M: 3 groups of rows, each row roughly a mix of its group's hidden directions
M (86 x 11)
[[-10 -20  32  -1  10   8  -4  16 -21  16  -5]
 [-13 -16 -34  -3  25   7  -1  -1 -14   6  14]
 [ -5   6 -20  33  18  -5  -9  -3   6   1 -25]
 [ 24  15  32 -14 -17  -7   3  -6  15  -2  -9]
 [  5  28   8  14 -20 -10 -11  -4  12  14 -25]
 [ 11   9  24   3   9  -6  38  -4  -2  10 -15]
 [ 13 -17 -29 -16 -10  -8   7  17   4  19 -15]
 [-11  -4  -9  -3  17   3  11  10  -6 -28  33]
 [ -5  30  -3  14  17   5  12  -4  -4 -32   2]
 [-11   6  25 -13 -11  10 -21 -24 -19  11   0]
 [ -5 -19  12   0 -19 -19  18  25 -19   1  11]
 [ -6  -5  19 -30 -28  13  -6   7  -4 -18   7]
 [-11 -28  -9  -1  21  16  -6  12  11  -2 -26]
 [-24  -8 -11  17   4  -3   0  18 -12 -33   6]
 [  5 -30   2 -14  -6   6  -7 -19  21  18  18]
 [-35  -9   8  23 -18  -5  -9  -7 -12  -4 -12]
 [  4  10 -22  -2  27  14  -4  -3   4 -30  17]
 [  8   5  19  -2   9  -4 -14  24 -27  24 -10]
 [ 18  10  -2   7  41  -1 -11  -4  19  -3   6]
 [  8  -5 -15 -18  20  21   5  -3 -33   3   8]
 [ -4 -17  17 -26 -10  19  -9   2  15  12 -22]
 [  9  21   4 -27 -13   4  10  23 -13 -21  -6]
 [-12  -2 -21   2  -1  15  21 -19   4 -32   7]
 [-16  -5  -5  14 -19  -1 -14  12  18 -31  14]
 [  4 -16 -13  -1 -12  -8 -22  16  35  -9   3]
 [ 20 -13   9  14  26 -10  21   9  17  16   3]
 [  4 -10 -15  15 -10  31   0 -22 -22   4  10]
 [ -1 -31   2   9 -23 -11  12  22  17   8   4]
 [-16   5  -3  28 -10  -3 -18 -14  -2   4 -31]
 [-11   9  22  12 -23  -5  23   5  11 -25  -5]
 [ 15   7 -26 -11  -4  -9  24  16  11  -6 -23]
 [ -3 -12  26 -16  23   8   2  15 -26  11  -4]
 [-21  15   6  -8  -3   8   2   5   5 -30  30]
 [ -8 -13 -16   3 -10   1 -35   9  19 -14  16]
 [-16  -9  10  23  -1   4  26   2 -28   3  16]
 [-33 -22  15 -13   1  10   9   8   2 -10  20]
 [  4  -3  -4 -27   7  28 -16 -23   0 -17   7]
 [  9   8   2 -26  -9   8   2  17  -3 -31  22]
 [-11 -25  11 -12 -13  -5  14  24 -17 -12  17]
 [  8   6   6  16  -9 -14  -1   4  10  32 -30]
 [  6  16 -24  26  -4  -1   3 -30  12  -9  -1]
 [ 17   2  10 -24 -13  -3  12  35   6  -9   8]
 [-10 -22  12 -28   9  -7  10  -2  28  -7   9]
 [  0  19   0 -29   5  -7  17  18   0 -28  -6]
 [-18  13  16   5 -13   5 -12 -31  12  20  -8]
 [ -1   5   8  23 -18  24   0   4 -33  -2  -8]
 [-12 -10   3  -4 -15 -22 -16  25  26  11   3]
 [-11   4 -16  12 -32  19   5   9 -13 -22   3]
 [  2   0 -24  20  35   6  -5 -11  10   4 -13]
 [ -6   0 -27   7  -6   0  10 -24  26 -20  10]
 [ -7  -9  22 -24  29 -14   2  20   0   8  -4]
 [ 20 -20 -10   9  29  -7   2  11  14  21   9]
 [ 17   1 -15  -4  -4 -13  24  20  25  -7 -19]
 [  3   9 -41  -1  20 -13 -11   5  -6  11   6]
 [ 20   6  11 -16  25   1  -3 -16  -5  29 -11]
 [ -9  12 -23 -10 -23  -6  -2  32  -1 -16   2]
 [ -2   5   2  20  34 -22  -9  -5   2  20 -10]
 [ 23  25   6 -28  15 -16   1  11  -3   1  -9]
 [-15   3   4   4   3 -26   6   2  38 -15  -5]
 [ 21 -29  -7 -11  -1  -7  10  12 -29  -3   7]
 [ 12  19   9 -25 -10  18 -14   1  25  -3 -14]
 [ -8   7 -22 -19 -32   1   9   6 -14  -7 -19]
 [  3 -12 -32  -9  -1   0 -34   9  13  -1   6]
 [  6  30 -18  12  17   9 -14  -6  19 -15 -11]
 [-19   8  -6   6 -29   1  24   8 -15 -23  -5]
 [ -5   3 -12  29  27   3  11   7  -6 -16  22]
 [ 20  19 -10 -21   5  -6   0   1  23  -7 -27]
 [ 28 -13 -14   4  -1 -11   0 -16 -33   8   0]
 [  7   3  16 -19 -13  14 -13 -14  18  22 -22]
 [-12 -18 -13   2 -16  13  12 -22  21 -19  14]
 [ -1 -22  -5 -20   9  10   8  15 -13 -25  23]
 [  8  26  29   1  24   3  -1 -20   9  -7  -5]
 [-20  -6  25  23   1   7  -9  -9 -10  -7  27]
 [ -9 -23  22 -26 -17   2  12  11  -9   1  19]
 [ 11 -31  -8  13  11  -9  -1  18  19  16  14]
 [  5   6   4 -10 -25  -7   8 -10  36 -20   2]
 [ 10 -18  -9  -9  13   2   8 -20 -25  -2  29]
 [-11 -17  22  14 -35  18  -3   7  -3   0   1]
 [-11 -19  -4 -13  12   8  10  13 -10 -26  28]
 [ -2 -27  12 -10  -6 -12  22  15 -18   9  21]
 [  9   0  37  -9  -5  14   1  13 -26   6 -10]
 [  6 -15   1 -16 -12  -4 -35   1  27   9  -2]
 [ 34  18  14 -12  12  -9  -5 -17   2  17  -6]
 [  3  -2  21   4  16   2 -35 -13  20   1  15]
 [-11  -4 -41   4  19  -9   0 -10  13  -3  12]
 [  2  -6  18  -2  15  11  -6  16 -36  18  -6]]

which group is each row in? (one row of each group first)
[ -8  16 -15  -2  22  17  -8  -6  12 -30  15] => (90)
[ 18  11  15   3  12 -10  35   3  15   0 -17] => (45)
[ -2   8 -22   4  38   2   8  -9 -22  -3  -1] => (43)

[ 16  18  11 -22  23 -21   8  -6  17  -5  -8] => (43)
[ 26 -19 -17   3  27  -6  12   2  -5  21  -3] => (90)
[ -4  10 -16   2   1   2 -30   3  22 -30   7] => (45)
[ 25  11 -18  -9  34  -3   9   0   4  11 -13] => (45)
[ 10   1 -29  10  35   3  11   6 -15   6   8] => (45)
[  3 -30   2  17  -7 -12  16  23  19   8  10] => (45)
[ -3   0 -24  -3  18   2 -11  21 -31  14   4] => (43)
[ 25  15  36 -11  -6   4   0   2 -13   7 -13] => (43)
[  8 -14   0  19   1 -13  30  23  22  -4   1] => (45)
